In the data rows, 128 means zero.
Here are some points, one per row:
[151 119 120 132  94 157 138  96 141 142 105 137 111  87 108 140 157 131
 116 117  89 156 105 100 115 115 124 119 168 119 128 117 150  67  95 141
 115 142 122 145 154  79 135 102 138 123 106 127 160 105 146 132 153 135
 113 104  93 138 160 106 117 136 160 171]
[115 128 145 114 126  88 140 119 128 125 136 127  88 156  79 115 117 115
 101 178 178 138 159 168 115 137 133 123 149  65  85 142  97 165 115 105
 147 149 148 136 117 129 116 163 140 119 184 120 107  81 122 111 147 142
 114  72 143  94 122 131 132  86 136 100]
[124 132  97 130 175 141 112 128 116 156 145 142 138  94 133 123 125 100
 124 124 111 167 101 118 150 115 104 125  85 168 142 113  95 126 107 101
 155 141  92 140 167 110 122  81 148  82 139  96 139  91 156 103  96 101
 107 157 128 125 114 145 121 140 158 124]
[160 104 124 115 126 118 126 163 108 105 102 140  71 116 145 116  81 103
 117  88 130 110 118  81  90 126 141 122 145 103  98 109 138 153 112 115
 135 103 151 172 104 177 108 136 133 144 158 140 164 142 128 131 125 152
 115 109 151  93 128 172  82  97 129 118]
[146  80 214 141 103 137 141  84 197 141 144 114 145 169 111 100 135 144
 105 116 123 144 138 160  96 112 143  90 148 150 118 149 139 135 149 147
 150 140 136 190 114 186 138 110 159 148 138 113 105 149 110 108 166 132
 156 131 129 104 121 146 148 103 112 104]
[127 117  70 130 130 139 167 107 129 134 119 105 119 140 108 174  96 179
 148 122 122 134  82 127 125 116 105 136 131 115 111  77 108 161 121 135
 120 148 154 115 127 110 110 144 119 111 118 143 130 132 158 126 122 120
 116 185 137 157 116  94 104 161 119 149]
[121 160 132 120 131 130 136 137 137 108 125 139 127 120 144 142 167 143
 125  90 136 111  95  82 122 102 104 141  85 123 152 131 115  96 135 138
  76 142  81  91 145 122 147  80 141 109 118 118 110 103 126  84 119 120
 117 134 129 160 105  86 122 142 122 114]
[143 126  98 158 118 133 121 138 113 154 123 133 152 104 100 122 136  82
 164 132  67 126 121 137 146 139 152 104 142 161 142  82 124 141 145 140
  77 114 122 122 142  83 101 129 149 106 153 129 113 121 128 101 122 126
 124 154 138 157  95  84 136 123 127 169]
[153  94 126 113 118 119 121 124  96 143 172 159 166 119 148 152  80  89
 135 166 124  99 168 121 138 116 106 119 122 129 127 170 159 125 117 100
 135 123 132 127  69 102 154 129 141 160 141 163 157  93 105 142 116 151
 112 144 128 130 152  92  57 103 100 105]
[105 201 104  88 162 121 113 154 112 151 151 101 114 106 134 118 131 146
  80  80  94 126 164 117 132 147 147 139  78 142 153 144 115 121 148 154
 135 128 137 105 114 132  93 109 114 132 103 175 104 176 161 100 137 125
 128 116 141 118 153 153 116 125 159 117]
[139 169  83 116  99 107 145 174 108  74  85 145 118 103 108 168 114 136
 121 123 140 101 136 117 130 126  90 134 125 134 108  65 140 169 100  72
 148 150 212 120 140 109 127 146 130 134 102 132 136  99 159 154 159 159
 172 149 102 113  91  94 119 130 126 122]
[149 158 105 115 152 133 150 139 148 160 107 102 141 120 144 143 128 115
 131 134 141 102 105 139  94 166  99 132 119 154 143 146 139 144 144 145
 130 111 126 110 153 119 165 131  98 155 120 152 129 190 122 117  94 164
 140  68  89 142 176 127 177 127 153 124]
[146 104 142  97 126 147 132 130 115  99 172 112 122 137  97 145 142 163
 132 152 196 128 183 169 148 140 125 106 139 130 116 127 112 133 108 120
 137 110 161 131 135 112 101 161 133 163 160 128 135 101 106 136 141 127
  92  73 140  54  72 143 155 106 113 100]
[ 76 103  70 161 105 136 131 176 106  94 120 138 136 145 119 141 130 146
 106 123 136 110 118  97 159 141  99 156 165 123  75 103 109 148 110 172
 131 149 138 152 119 151 131 160  82  97 129 121 139 118 131 151 130 167
 163 163 130 147  94 119 123 143 132 104]
[139 141 145 125 122  96 128 163  96 119  86  88 131 117 152 162 133 122
 124 155 109 121 142 142 116 142 101 147 140 144 133 148 113 109 137 123
 129 103 109 100 154 137 146 138 101 176 148 130 137 174 185 116 134  97
 132 133  96 134 167 147 124 130 167 140]
[101 109 132 137 143 132  99 123 123 156 105 162 133 128 162 108 118 143
 120  92 110 137 111 125 143 117 115 163 118 152 162 114 123 113 158 136
 112 157 100  63 140 103  83 102 125  79 112  94 131 135 139 123 114 104
 157 100 122 132 139 118 113 149 128 121]
[100 133 175 139  99 118 113  65 137 116 155 128 100 183 149 122 140 144
 165 151 122 112 113 146 147 105 149 124 106 108 147 188 150 146 102 134
 132 100 105 163 125 147 119 140 107 138  79 128 125  91  97 161 110  83
 173 123 158 130 134 153 181  86  96 157]
[148 108 116 133 115 139  99 123 137  96 131 121 102 124 154 138 139 126
 128 162 149  98  64 126 190 141 145 142 133 101 141  74 176 137 168 134
 137 144  97 135 123 138 140 149 109 113 111 112 105 132 160 165 133 134
 125 170  91 153 138 124 117 167 147  83]
[ 85 134 112 149 150 157  89 170 125 131 141 111 110 124 157 114 160 115
 163 139 109 123 130 118  89 161 154 119 111 118 104 159 110 120 122  80
 101 125 112  97 119  95 103 140 127 135  86 134 125 164 141 107 149 141
  97 118 165 121 183 158 148 151  89 127]
[139 119 149 106 155 135  98 122 132 143 142 150 187 108 114  58 128 139
 120 156 135 144 112 108 118 124 151 124 117 145 121 150 122 110 137 141
 117 120 100  98 102 144 155 114 140  95 122 167 148 100  97  94  94  69
 143 126 134 139 101 144 124 194 116 158]
[109 125 141 101  99 109 147  79 146  91 137 136 136 151 120 102  98 141
 128 145 147 151 167 152  86  97 144 135 166 132 132 122 152  98 136 133
 146 123 155 168 130 193 141 124 151 133 141 106 122 139  86 159 154 150
  76 114 118 140 118 151 139  68 115 126]
[126 129 175 183 129  90 151  96 151 152 127 138 163 178 119 115 142 137
 148  74 165 160 166 139  98 125 171  96 132 109 187 181 118 106 160 136
 139 128 146 157  81 123 161 134 110 158 151 129 120 158  71 179 125  99
 158 160 136 131 102 127 195 119 120 149]
[141 151 170 140 164 165 148 132 144 154 114 114 135 116 140 128 148  85
 144 123 110 145 147 154 195 133 141 148 120 119 122 134 140 124 117 141
 139  93 103 106 170 143 150 123 148 135 123  89 101 151 110 148 103 146
 115 140 145 132 163 130  93 158 119 162]
There is one direction along which these points spread out most. Take the direction at right angles to it along which they spread out most. Then take the direction at right angles to both along which they spread out most. Go by this last direction. How far along it is each point below, from 0 to 99? 50 is the average, and the first point above lies past it. One standard deviation of the points above along it is 16.
[ 85 134 112 149 150 157  89 170 125 131 141 111 110 124 157 114 160 115
 163 139 109 123 130 118  89 161 154 119 111 118 104 159 110 120 122  80
 101 125 112  97 119  95 103 140 127 135  86 134 125 164 141 107 149 141
  97 118 165 121 183 158 148 151  89 127] 24
[149 158 105 115 152 133 150 139 148 160 107 102 141 120 144 143 128 115
 131 134 141 102 105 139  94 166  99 132 119 154 143 146 139 144 144 145
 130 111 126 110 153 119 165 131  98 155 120 152 129 190 122 117  94 164
 140  68  89 142 176 127 177 127 153 124] 21
[143 126  98 158 118 133 121 138 113 154 123 133 152 104 100 122 136  82
 164 132  67 126 121 137 146 139 152 104 142 161 142  82 124 141 145 140
  77 114 122 122 142  83 101 129 149 106 153 129 113 121 128 101 122 126
 124 154 138 157  95  84 136 123 127 169] 65
[127 117  70 130 130 139 167 107 129 134 119 105 119 140 108 174  96 179
 148 122 122 134  82 127 125 116 105 136 131 115 111  77 108 161 121 135
 120 148 154 115 127 110 110 144 119 111 118 143 130 132 158 126 122 120
 116 185 137 157 116  94 104 161 119 149] 68
[139 119 149 106 155 135  98 122 132 143 142 150 187 108 114  58 128 139
 120 156 135 144 112 108 118 124 151 124 117 145 121 150 122 110 137 141
 117 120 100  98 102 144 155 114 140  95 122 167 148 100  97  94  94  69
 143 126 134 139 101 144 124 194 116 158] 62
[141 151 170 140 164 165 148 132 144 154 114 114 135 116 140 128 148  85
 144 123 110 145 147 154 195 133 141 148 120 119 122 134 140 124 117 141
 139  93 103 106 170 143 150 123 148 135 123  89 101 151 110 148 103 146
 115 140 145 132 163 130  93 158 119 162] 46
[148 108 116 133 115 139  99 123 137  96 131 121 102 124 154 138 139 126
 128 162 149  98  64 126 190 141 145 142 133 101 141  74 176 137 168 134
 137 144  97 135 123 138 140 149 109 113 111 112 105 132 160 165 133 134
 125 170  91 153 138 124 117 167 147  83] 67
[160 104 124 115 126 118 126 163 108 105 102 140  71 116 145 116  81 103
 117  88 130 110 118  81  90 126 141 122 145 103  98 109 138 153 112 115
 135 103 151 172 104 177 108 136 133 144 158 140 164 142 128 131 125 152
 115 109 151  93 128 172  82  97 129 118] 35
[101 109 132 137 143 132  99 123 123 156 105 162 133 128 162 108 118 143
 120  92 110 137 111 125 143 117 115 163 118 152 162 114 123 113 158 136
 112 157 100  63 140 103  83 102 125  79 112  94 131 135 139 123 114 104
 157 100 122 132 139 118 113 149 128 121] 57
